In the data rows, 500 means zero.
Some points, one per row:
(602, 459, 511, 456, 492, 536, 624, 567)
(446, 501, 264, 630, 397, 614, 660, 540)
(452, 479, 434, 458, 519, 549, 602, 553)
(457, 433, 511, 436, 491, 478, 424, 455)
(561, 493, 226, 564, 528, 594, 612, 181)
(499, 529, 511, 376, 490, 236, 506, 355)
(573, 538, 527, 442, 389, 605, 602, 592)
(411, 518, 641, 517, 416, 488, 432, 401)
(466, 453, 689, 610, 317, 583, 451, 558)
(483, 531, 444, 446, 779, 566, 644, 464)
(480, 456, 409, 538, 504, 610, 540, 407)
(472, 648, 632, 362, 377, 542, 325, 574)
(417, 434, 323, 478, 419, 496, 602, 277)
(458, 577, 397, 571, 539, 500, 500, 447)
(446, 449, 332, 471, 523, 541, 488, 600)
(447, 468, 449, 527, 464, 413, 530, 363)
(564, 600, 458, 591, 461, 437, 469, 556)
(497, 560, 383, 486, 535, 739, 533, 356)
(418, 356, 488, 558, 435, 453, 355, 565)
(563, 454, 415, 532, 440, 511, 552, 400)
(436, 551, 397, 511, 471, 420, 346, 443)
Here are 12 more points, each followed by its number:
(400, 327, 803, 595, 458, 499, 506, 740) 0
(361, 640, 449, 386, 508, 224, 402, 305) 1
(491, 660, 479, 520, 645, 625, 728, 499) 2
(630, 407, 705, 585, 335, 505, 277, 596) 3
(553, 510, 310, 573, 565, 672, 677, 299) 4
(633, 361, 651, 385, 463, 447, 396, 593) 5
(601, 404, 854, 437, 450, 485, 404, 860) 6
(492, 637, 264, 441, 455, 534, 573, 380) 7
(557, 403, 520, 603, 450, 413, 479, 510) 8
(502, 494, 460, 395, 489, 457, 403, 451) 9
(377, 474, 609, 392, 443, 378, 325, 560) 10
(555, 550, 471, 401, 501, 458, 429, 490) 11
Which of these numbered points is nearest to each point below, looking only along the 3 directions in which the first points spread most? Its number follows each.
(412, 492, 515, 374, 465, 258, 350, 574) > 10
(481, 508, 437, 485, 674, 696, 686, 573) > 2
(490, 455, 398, 581, 586, 579, 499, 406) > 7
(523, 273, 771, 644, 500, 447, 473, 732) > 0
(547, 504, 617, 407, 498, 511, 397, 574) > 5
(577, 428, 750, 541, 386, 489, 402, 671) > 0
(661, 438, 694, 664, 225, 575, 333, 458) > 3
(481, 490, 424, 482, 476, 374, 431, 420) > 9
(802, 201, 696, 765, 0, 690, 269, 422) > 3
(767, 243, 934, 611, 74, 845, 355, 747) > 0
(391, 444, 319, 509, 498, 481, 544, 337) > 7
(496, 501, 307, 629, 732, 647, 613, 295) > 4
(536, 248, 622, 527, 233, 516, 449, 556) > 3
(342, 652, 494, 321, 567, 294, 444, 312) > 1
(586, 382, 999, 475, 483, 491, 310, 862) > 6
(519, 529, 472, 548, 403, 460, 423, 507) > 8
(429, 479, 583, 523, 404, 479, 563, 481) > 8
(230, 722, 358, 407, 557, 410, 421, 404) > 9
(731, 239, 751, 681, 201, 724, 295, 761) > 0
(695, 311, 517, 613, 648, 615, 728, 728) > 2
(521, 397, 337, 574, 565, 655, 748, 448) > 4
(380, 504, 441, 382, 658, 581, 875, 514) > 2
(622, 367, 694, 656, 139, 538, 220, 760) > 3
(599, 383, 659, 734, 205, 727, 445, 579) > 3
(441, 530, 598, 546, 513, 299, 269, 469) > 10
(492, 478, 529, 456, 528, 450, 531, 551) > 11
(557, 500, 443, 619, 514, 526, 683, 392) > 7
(491, 421, 679, 520, 602, 410, 390, 622) > 5
(421, 628, 608, 483, 580, 487, 655, 569) > 11
(480, 463, 345, 360, 490, 408, 428, 148) > 1
(352, 585, 326, 470, 634, 405, 604, 476) > 7
(621, 579, 589, 451, 479, 440, 411, 581) > 5
(400, 517, 458, 501, 464, 335, 387, 449) > 9
(793, 189, 762, 703, 16, 782, 318, 612) > 3
(436, 433, 639, 502, 527, 395, 577, 631) > 5
(476, 481, 536, 634, 341, 437, 360, 481) > 8
(347, 573, 534, 368, 554, 441, 571, 537) > 11
(512, 508, 388, 375, 770, 556, 602, 500) > 2
(579, 535, 620, 474, 419, 565, 460, 574) > 5
(320, 575, 510, 438, 562, 252, 460, 449) > 1
(672, 408, 943, 469, 394, 569, 363, 802) > 6
(645, 429, 630, 490, 450, 450, 518, 586) > 5
